One turn sends every row of this set to another row. A few are shown first. Where does it send the rows asked after them?
Z482: [  2  -1   6  -9  26  -4   1   0  -8   0  -9   7  -5   5   3   6   7  -4
  -2  -4  -1 -22  -3  -2  -7 -18]
Z436: [-15   2  -6  -6   8  -3  16  -1  -7 -21  -1   3   7   2   2 -15  -9  10
  -1  -3  19  -1  -5   4  14  -1]
Z464: [-20  -2 -24  -1  -8  -9  12   3  -3  -4  -3  -2  -4   6   3  12   3   5
   3   6 -17   3  21   3 -13  -1]
Z165: [ -1   5  -1   0  -3  -4   5   6  -4  24  -5   3  -4  12  -8 -15  -9  -4
   2   3 -12 -10   8  12  -1  19]
Z793: [  4   8 -11  -5  -6   5   0   7  -6 -13   5  -3  10  -7   4   0  18  -5
  -1  12  -5  20  19  14  -7   2]
Z657: [  8  -1  -9  -1   3  -4   4  -2  -8 -13   1   0  -8   0   8  14 -14   2
   2  -6 -23 -27  -5  -7   8 -10]
Z25: [  6  -3   4  -5  11  -5  -1   1  -4  -1  13  -5 -11  -5  -7  21 -12   0
   5  -8  17  -5  -4   9   3  -1]
Z454: [-18   3  -2  -5   7  -3  21  -5  -5 -18   0  11   3   0  -4 -12 -11   9
  -4  -1  11   0  -4  -1  12  -3]
Z137: [ 15   6   9  -4  14   0  10  -7  -4  -6  -6   1  -3 -20  -4  -6  10   0
  -2   2 -19   7   7   3  15  -8]
Z803: [-20  -4 -25  -1  -6  -9   5   7  -4  -8  -9  -8  -4  10   8  10   0   7
   9   1 -13   4  17   8 -11   3]
Z18: [ 10   4   8  -6   4  -3  11  -2  -8 -28  -3  10   0   6   5  12  -6   6
   1  -1 -10   4  20   7  21  11]
Z875: [  1   5 -22  -4  -7  -4  12  -1  -7  18   6   5  -7  17   2   1  -9  -2
  -4  -1 -10  -7  -1  12  -9  18]
Z848: [  3   0   6 -10  24  -3   4   0  -7   1  -7   7  -2   6   5   6  11  -6
  -3  -3   1 -23   0  -1  -7 -20]
Z467: [  1   4 -22  -4  -6  -3   9   1  -8  17   3   4  -5  18   5   1  -9   0
  -3  -2  -7  -8  -3  16 -10  20]
Z226: [  2   7  -3  -1  -5  -4   6   8  -4  25   0  -1   1  12  -3 -16  -2  -7
   0   5  -6 -14  10  14   2  17]
Z599: [10 -3  2 -6  8 -4  0  4 -2  2 17 -9 -4 -4 -4 18 -3 -3  4 -5 21 -9  0 11
  5 -5]
Z255: [ 14  10  -5  -3  -3   3 -16   3  -1 -16  -2  -8   2   1   2 -11   8  -9
  -1   1   1  10  17 -17   8   3]
Z432: [-13   3  -7  -7   4  -2  20  -1  -4 -16   4   2  13   0   4 -16   0   5
  -5   2  20  -6  -1   4  14  -4]
Z659: [-12   5 -14  -4   3  -4   5   0  -4  23   1   5  -4  25   7   6   0  11
  -3  -2  -1  10   2  -5  10  -4]
Z151: [-18  -2 -26  -2  -7  -9   7   9  -3  -5  -5 -12   2  10  13   7   8   4
   5   6  -7   0  19  11  -9   1]
Z638: [  3   5 -23  -5  -7  -4  10   2  -6  18   6   1  -1  18   7   0  -4  -4
  -5   1  -5 -11   0  17  -7  17]
Z860: [-12   5 -16  -4   5  -4   1   2  -3  23   1   1  -4  27  10   5   0  12
  -2  -3   2  10   0  -3  13  -2]
Z620: [ 21   6   8  -6  10   0   6  -3  -5  -7  -3  -7   4 -18   2  -9  16  -2
   0   3 -11   4   8   7  18  -8]
Z429: [  5  -3   6  -3   9  -4   6  -1  -2   2  17   1 -10  -7 -14  24 -10  -2
   3  -4  13  -5  -2   3   1  -5]
Z770: [ 19   4   7  -6  16   1  -1   0  -6 -10  -9 -10   1 -16   7 -10  10   2
   3  -3  -9   7   5  12  17  -3]
Z894: [  4   0   5 -10  24  -2   1   2  -7   0  -8   3  -1   6   5   4  11  -5
  -2  -5   2 -24  -1   0  -6 -18]
Z402: [ 11  -2 -12  -3   3  -4  -2   1  -8 -16   0  -8  -4   3  15  11 -12   1
   5  -7 -15 -28  -4   0   9  -8]
Z563: [  2   6 -22  -4  -9  -4  14  -1  -8  21   7   4  -2  17   4   2  -4  -4
  -6   2  -8 -11   1  14  -8  17]
Z423: [ -3   7  -7  -3   2   4  -2   2  -6 -16  -1   4  -3  -8  -2   2   1   4
   3   6 -14  27  15  11 -13   7]
Z609: [  2   6 -11  -5   0   4  -9   8  -7 -19   0  -5   3  -5   7  -1   7   3
   3   6  -3  23  15  18  -9   8]
Z821: [ 11   9  -4  -2   1   2 -17   2  -2 -17  -5  -5  -5   0   0 -11  -1  -4
   0  -2  -4  14  14 -19   5   5]
Z731: [ 10  -2   4  -4   5  -4   7   0  -2   5  20  -4  -3  -7 -10  21  -1  -6
   0   0  18  -9   3   5   6  -7]
Z867: [ 16   5  10  -4  18  -1   2  -4  -6 -11 -10  -1  -5 -18   0  -6   3   5
   4  -4 -16  11   3   7  15  -3]
Z817: [  1   5  -2  -1  -3  -6   1   9  -4  22  -4  -1  -3  14  -3 -18  -8  -4
   2   2  -7 -11   6  16   1  19]
Z902: [-18  -1 -26  -1 -12 -10  15   5  -3  -2  -2  -5   3   8   7  10  11   3
   4   9 -11   0  22   6 -10  -3]
Z552: [  9   4   7  -7   1  -3  17  -4  -8 -24   1  12   4   4   2  13  -1   2
  -2   4 -12   3  24   4  22   8]
Z193: [ 13   0 -13  -5  -1  -4   3   2  -7 -12   4  -8   1   1  15  11  -2  -3
   0  -1 -14 -33  -1  -2  12 -11]
Z278: [ 12   3   5  -7   2  -4   8   1  -8 -29  -4   5   5   8  10  10  -1   4
   3   0  -4   1  21  11  24  11]
Z326: [ 13   4   6  -7  -2  -2  13   0  -7 -26   2   7   8   5   7  12   5   0
  -1   6  -5  -1  25   8  25   7]
Z709: [-11   6 -15  -4   1  -5   6   0  -3  25   3   3  -2  25   8   5   4  10
  -5   1   2   9   3  -5  13  -5]
Z649: [ 10   0 -11  -4  -2  -3   9  -4  -7  -9   6   0  -1  -2   7  14  -5  -2
  -2   0 -21 -30   0  -8   8 -13]
Z480: [ -1   9  -8  -4  -5   3   6   1  -5 -11   6   7   4 -12  -4   4  11  -2
  -4  11 -14  23  19   6 -10   2]
Z790: [-10   5 -16  -5   2  -4   3   2  -3  22   2   0  -1  27  12   4   4  10
  -2  -1   4   8   3  -2  15  -2]
Z354: [  0   7  -1  -1  -5  -5  10   5  -3  26   0   4   0  11  -8 -15  -4  -6
  -1   6 -12 -11  10  11   1  16]
Z331: [ 13  11  -4  -2  -4   4 -10   0  -1 -11   0  -3   1  -1  -3  -9   8 -10
  -5   3  -4  11  19 -22   8   0]
Z892: [  2  -2   6 -10  26  -3  -1   2  -7   0  -9   4  -3   6   5   5   8  -5
  -1  -6   0 -21  -2   1  -7 -17]
Z525: [ 10  10  -2  -1  -2   2 -11  -3  -1 -13  -2   2  -5  -1  -7  -8   2  -6
  -3   0  -8  14  16 -24   5   3]
Z942: [-15   3  -4  -5   4  -3  26  -5  -5 -13   6  10  10  -2  -4 -12  -2   4
  -7   2  12  -4   0  -3  14  -8]

Z659 moves to Z709
Z354 moves to Z226
Z563 moves to Z638
Now find these:
Z599 moves to Z25
Z423 moves to Z480
Z552 moves to Z326
Z867 moves to Z137
Z436 moves to Z454
Z649 moves to Z193
Z464 moves to Z902
Z255 moves to Z821

